Rows are one point carried round by a steady rotation, each followed by how many ticks it has turned.
The counts run from 0 to 397.
[153 144 109 168 117 113 119 143 140 115 133 135 130 110 130 166 110 128
 142 126  70 124  98 167 109 113 125 127 126 142 120 120 128 106 176  97
 122 137 112 139 127 162 149  99 136 122 146 153 157 171  66 150 122 162
 105 112 125 157 164  92 162  92  47]  204
[193 121 115 150 171 151 127 110 139 154 106  99 131 119 174 132 109 132
  94 150 112 131 150 132  82 115 101 136 138 166 144 179 145 145 140 174
 101 166 129 138 146 175 160  96 157  87 146 148 143 155 126 143 136 137
 150 182 133 132 114 146 140 121 120]  345
[106 160 134  78  96  98 119 157 146 133 140 128 138 105 131 165 114 152
 142 117 116 136 120 149 154 108  87 107 129  86 156  66 127 112 107 172
  97 135 134 125  96  98 152 139 134 183 129 151 133 174 110 110  74 130
 124 113 151 109 122  93 138 132  71]  210
[113 148 153  91 124  69 105 184 105  94 142 128 153  90 154  75 153 133
 142 177 127 112 127 120 137  90 189 129 122 128 100 140  82 103 103 133
 113 116 115 123 121 131 107 116 147 112  91 161  86 106 146 106  84 112
 120 140 125 158 121 144 158 165 136]  90
[137 153 105 134  76 160 125 130 155 142 106 118 179 123 117 159 104  76
 175 101 112 140 124 174 136 120 145 109  86 145 158 189 119 125 139 112
 109 152  65 116  93 129 139 125 170 156 117 153 114 129 122  71 123 160
 146 135 153 153 157 120 123 130 101]  60
[135  76 162  93 107  76 149 195  86  94 139  96 140 124 136 148 171  91
 133 127  90 119 139 128  78 105 141 114 143 101 115 121 115 132 130 149
 156 123 112 106 158 160 118 133 134 141 125 130 175  94 150 127 123 146
 168  71 120 134 144 109 136 123 136]  84
[123 127 157 171 174 123 165 165  56 179 145 116 108 149 168 150  99 117
 114 123 129 100 147 200 110 146  90 113 130 118 137 145 126 127 149 149
 149 132 105 122  71 147 143 135 127 172 146  93 124 129 114 142 118 111
 115 109 139 147 148  96 152 126 121]  139
[124 141 165 130 150  92  89 190 113 133 140 142 126 112 166  67 161 128
 127 161 128  86 133 143 114 115 175 117 114 135 105 166  68 128 122 101
 133 127 124 129 125 149 122 106 174 102 105 137  93 128 129 107  80 117
  99 126 146 147 150 161 141 166 134]  94
[135 127 122 118 139 100 159 132 109 122 112 145 118 106 130 138 156 135
 107 147 107  67 162 146 111 127  94 155 154 123 121 209  76 148 122 139
  63 133 167 130 112 124 102 150 112  86 107  89  79 117 145 112 141 118
 110 119 106 158 141 176 102 128 138]  12
[191 107 135  76 134 102  93  89 128 124 140 103 163 106 126 180 135 122
 125  99 108 171 112 104 121 108  96 125 163 137 163 117 172 121 108 127
  87 119 143 148 129 146 145 126 112 106 145 130 129 146 127 174 162 128
 150  92 118 115 110 125 122  64 131]  189
[124  96 154 101 109  99 116 163 180 111 128 100 111  94 135 155 154 148
 117 100 153 145 128  99 138  87 110 116 116 114 116  86 146 144  85 165
  92 130 154  69 115 157 151 110 166 114 132 164 130 111 136 127 106 103
 104 159 120 113 127  95 108 131  58]  274
[120 133 139  85 157  94 144 170  93 124 130 112 152 135 120 132  95  77
 112  64 120 124 121 124 140 116 168 109 139 115 115 131  97 131 129 102
 145 111 110  84  75 157 135 126 147 172 137  97  93 103 116 122 135 119
 182  79 114 165 105 127 139  92 179]  313
[156 155 117 126 178  83 121 157 110 167 123 150 154 141 118 181 125 122
 170 131 103  79 113 195 114 142 122 133 139 131 127 166 108 154 137  86
 138 122 111 174 108 159 113 147  76 143 112 124 109 154 111 163 130 166
 103 109 149 173 144 123 109 118 140]  369
[156  81 150 141  90 101 135 120 140 122 161 113 116 114 123 139 167 122
 111  96 101  99  98 135  85  98 131 113 135 141 159 184 113 133 154  66
 143 115 128 104 127 120 117  97 171 116 141 105 115 112 107 118 124 136
 147  64 140 141 195 176 125  83 138]  245
[141 164 159 141 139 130 129 153 101 120 100 126 149 109 140 171 136 134
 110 131 113 131  92 183  92 142  72 137 135  97 149 149 116 104 149 125
  82 179 111 149  43 152 175 141 130 147 158 117 140 173 113 146 116 137
 125 120 136 145 130 119 153 147  67]  202
[144 133 101 114 132 103 146 113  95 126 137 158 154 109 179 126 146 139
 115 143 120 111 199 121 125 146 107 142 148 131 120 196 129 105  91 156
  81 141 170 126 156 143 119 164 115 107  75 117  88 158 172  76 127 104
 122 117 108 116 113 155  86 129 118]  9
[136  92 186 138 121 134 102 161 124 101  90 132 147 120 133 165 215  90
 104  98 121 116 126 115  85 134 103 124 142  92 104 123 143 113 138 105
 117 169 105 106  99 179 139 147 164 105 146 116 183 127 147 101 128 116
 116 153 148  91 147 118 125 159  73]  266
[127 121 108 108  87  83 160 147 141 109 135 138 190 147  78 169 147 109
 157 141 100 127 170 120 115 163 107 117 124  82 107 139 133 127 145 151
 117 150 142 117 166 149 100 169 136 145 105 136 133 111 116  74 101 167
 169  99 108 111 153 108 113 125 116]  229
[140 129 171 109 123 112 104 145  63 147 126 129 110  82 120 103 167 123
 121 152 168 136 122 111  78 132 106 127 146 155  93 156 107  79  99 116
 157 132 112 118  80 180 145 159 155 116  93  90 119 112 182 145 135  90
 135 106 114 100 130 103 143 139 110]  258
[ 99 152 151 103 181 127 154 131  71 140 111 141 113  94 161 101 133 111
  88 134 148 128 143 110 119 143 132 108 137 124 101 150  83  93 139 136
 150 146 130 108  63 113 124 141 158 146 140  86  90 119 145 116  92  57
 174 128 135  95 104 121 166 148 143]  321
[110 136 107  72 144 119 117 162 140 124 125 111 159 104 120 115 102 109
 104 151  76 102 189  86 154 159 111  95 135  66 119 100 102 138 133 161
  99 145 159 114 128 129 145 141 165 105 159 114  93 113 104  97  86 109
 169  84  70  93 114 134 130 124 156]  169
[181 130 130  90 123  88 105 127 134 105 175 140 174  68 148 163 112 152
 122 145 125 134 140 110 110 152  97 128 157 132 113 103 175 113  96 154
  81 138 150 149 129 138 133 125 113 107 106 159 106 168 131 158 140 125
 115 127  94  97  70 106 109  86  98]  192
[134 103 150  94 107 106  65 177 142 138 114 117 135 116 120 106 161 127
 161 105 137 127 134 130 154  67 127 108 119 116 124  71 139 140  68 166
  91 111 111  92  91 171 144 114 171 103 105 160 103 142 145 107 102 133
  94 152 150 156 134 116 123 127  80]  273
[113 116 171  61 150 134  80 167 157 165 125 120 148 121  90 131 125 126
 141 113 127  95 137  83 137 133 107 102 118 119 136 102 121 128  95  98
 125 125 100  93  87 150 171 138 156 115 163 102 120  83 111 108 117 111
 165 142 114  96 122 125 120 154 169]  105
[115 135 157 108 133  67 119 154 124 121 116 103 116 108 157  71 156 117
 117 130 133 136 107 129 110  87 193 133 129 165 120 190  71 114 131  72
 132 121 137 121 147 176 145 111 168  94 128 118 111  94 131 142 100  90
 134 115 131 150 149 138 151 160 146]  93
[125 124 121 116  93 110 165 133 111 152 185 121 161 106 170 144 108 128
 148 125 151 134 171 145 104 132 130 118 113 173 132 181 138 116  76 173
 129 128 139 112 165 116 144 125 161 173  66 158 107 154 171  96 106 116
 156 126 155  96 120 110  95 123 127]  69
[181 134 125  98 130  83 118  91 122 123 131 113 155  79 132 154 115 154
 114 131 142 173  93 111 119 106  89 154 170 172 129 137 172 109 108 131
  64 141 148 161 100 150 149 126 114 113 133 131 109 147 130 192 147 115
 145 130 112 119  96 124 123  83 111]  193
[155 177 142 152 127 121 129 121 127  96 124 148 153  85 138 148 115 160
 121 157 113 116  83 151 137 116  94 145 138 161 114 151 117  95 150 112
  84 178 107 159  72 125 146 121 121 118 144 138 132 162  79 157 128 152
 114 165 154 160 126 131 172 126  91]  201
[119 129 127 129 189  84 162 109 161 124  84 138 126 162 140 142 158 125
  82 120 112  89 143 134 158 117 119 158 140 108 129 187 104 137 173 104
 102 159 162 150 105 153 112 143 128 110 171  91 118 104  61 100  97 115
 149 163 151 150 121 150 129 128 181]  160
[138 104 132 126 137 105 140 141 181 167 144  99  64 102 134 118 124 181
 118 118 166 137 135 115 127  86 105 116 134 163 116 118 142 150  81 165
  99 125 160  71 121 150 146  90 186 125 125 149 112 111 118 131 107 104
 102 188 122 124 138 120 132 124  68]  278
[125 104 135  89  97  59 138 164 115  81 148 123 148 106 130 133 167 101
 146 129  71 115 141 101 110  81 190 117 135 149  88 125 109 119 121 124
 152 108  99 108 184 147 109 121 119 120 118 146 148  74 107 140 121 131
 148 106 104 164 145 113 144 108 133]  85
[132 112 127 145 189  88 162 105 160 121 127 123 116 156 175 134 167 143
  73 137 110  92 157 124 136 118 127 141 145 113 127 142 129 158 167 139
 128 151 178 147 151 149  69 116 143  94 151 125 128 151  67 111  84 123
 121 171 174 144 115 153 129 112 161]  159
[145 120 129  86 129 114 123 150 140 152 154  98 118  87 154 168  75 123
 164 131  66  99 171 147 125 119 133  90 132 117 134 118 123 136 113 156
 105  94 129 119 180 105 178  96 110 131 135 180 132 125 116 166 133 122
 125  93  71 115 143  85 125 120  84]  356
[163 116 130 170 159 137 146 136 175 176 145 119  55 132 152 138 111 187
 130 115 156 128 144 137 100  72  87 133 125 179 135 150 143 159 125 148
 132 124 130  79 112 162 141 106 172 131 124 127 132 110 106 112 116 125
 114 190 141 151 158 122 136 124  83]  282
[141 112 160 153 184 110 181 159  97 118 167 129 178 131 171 154 162 118
  91  73 132  94 150 137 116 149 149 106 140  92 129 139 153 166 157 117
 111 163 137 114 107 116  91 112 138 155 120 126 114 140 122  84 122 151
 136 143 182 139 111 164 101 116 131]  307
[141 106 132 174  92 105 174 110 144 120 163 115  95 102 132 124 166 127
 105 134 101 119 107 143  89 116 140 124 144 137 138 210  94 137 168  83
 132 134 162 111 149  89  89  94 183 102 129 122  97 101 115 110 109 101
 129  72 126 116 181 165 130 115 119]  241
[158 125 127  96 125 104 129 178 115  90 155 131 143  75 110 154 127 137
 108 109  51  89 138 103  97 123 130  97 156 103 121 119 103 135 146 124
  97 134 156  94 163 139 130 107 128  95 133 129 143 131 106 139 134 171
 147  76  58 137 135 145 139  91  87]  21
[121 142 101  72 108  99 119 117  93 148 117 152 157 132 157 118 123 102
 151 144 102 139 212 118 162 108 116 137 138 129 141 164 143  86  94 175
  94 104 146 109 151 136 116 163 115 116  87 116 103 144 177  72 123  98
 136  85 125 111 125 133  96 122 141]  5
[109 139 117  81  62 124 136 136 153 141 141 128 189 110 117 161  98  78
 173  94 129 128 135 162 156 133 140 108  76 144 146 174 111 117  99 127
  98 125  94  90 106  92 147 132 154 182 109 153  85 115 127  82 114 147
 147 120 142 128 137  92  88 126 129]  64
[148 144 137  94 159  57 143 147 149  98 164 108 163 113  90 179 138 146
 150 133 112 132 105 119 131 120 135 124 140 110 112  69 143 159 140 137
 116 143 139 161 138 125  95 122  96 170 138 179 140 137  73 160 105 169
 170 144 139 148 101 105 155  86 130]  375
[164 146 141 140 182  92 126 167 106 141 171 156 167 131 125 189 133 153
 154 144 111  56 129 159  94 151 114 119 139 107 119 104 137 160 146 129
 140 154 115 173 123 129  99 133  72 153 100 151 123 169 100 144 107 175
 112 121 159 150 118 120 117 119 133]  370
[146 142 142 113 173 165  67  90 114 141  73 158 128 134 165 109 172  93
 141 113  75  87 149 123 129  94 152 117 132 140 140 124 105 121 150 131
 159 112  70 128  86 112 100 134 130  91 136 116 121 149 105  90 113 109
 125 165 196 149 133 135 161 112 145]  328
[121 154 117 143 121 122  94 103 161 162 124 133 183 163 125 120 124 100
 161 137 105 127 120 149 142 123 161 115  95 141 169 158 111 124 155  78
 156 135 108 148  99 139 115 137 164 146 147 132 105 161  68  82  79 138
 144 120 192 131 170 126 133 108 179]  391
[138 125 129 106 131 110 181 146 134 155 165 120 146 104 120 176 108 115
 189  91 129 153 192 106 150 122 139 105 119 135  85 103 172 122 129 128
 122 127 108  73 187 111 104 145  99 161 126 166 143  77 124  97 131 131
 141 141  90 123 143  99 108 124  89]  293
[104 149 122  80 110  80 175 101 192 143 140 131  84 107 132 175 123 169
 133 129 141 148 121 135 148 103  82 139 141 158 137 138 115 108 109 131
 124 128 187 129 141 122 146 141 125 165 127 145 126 142 103 120  70  90
 130 141 153  88 138  85 126 117  89]  215
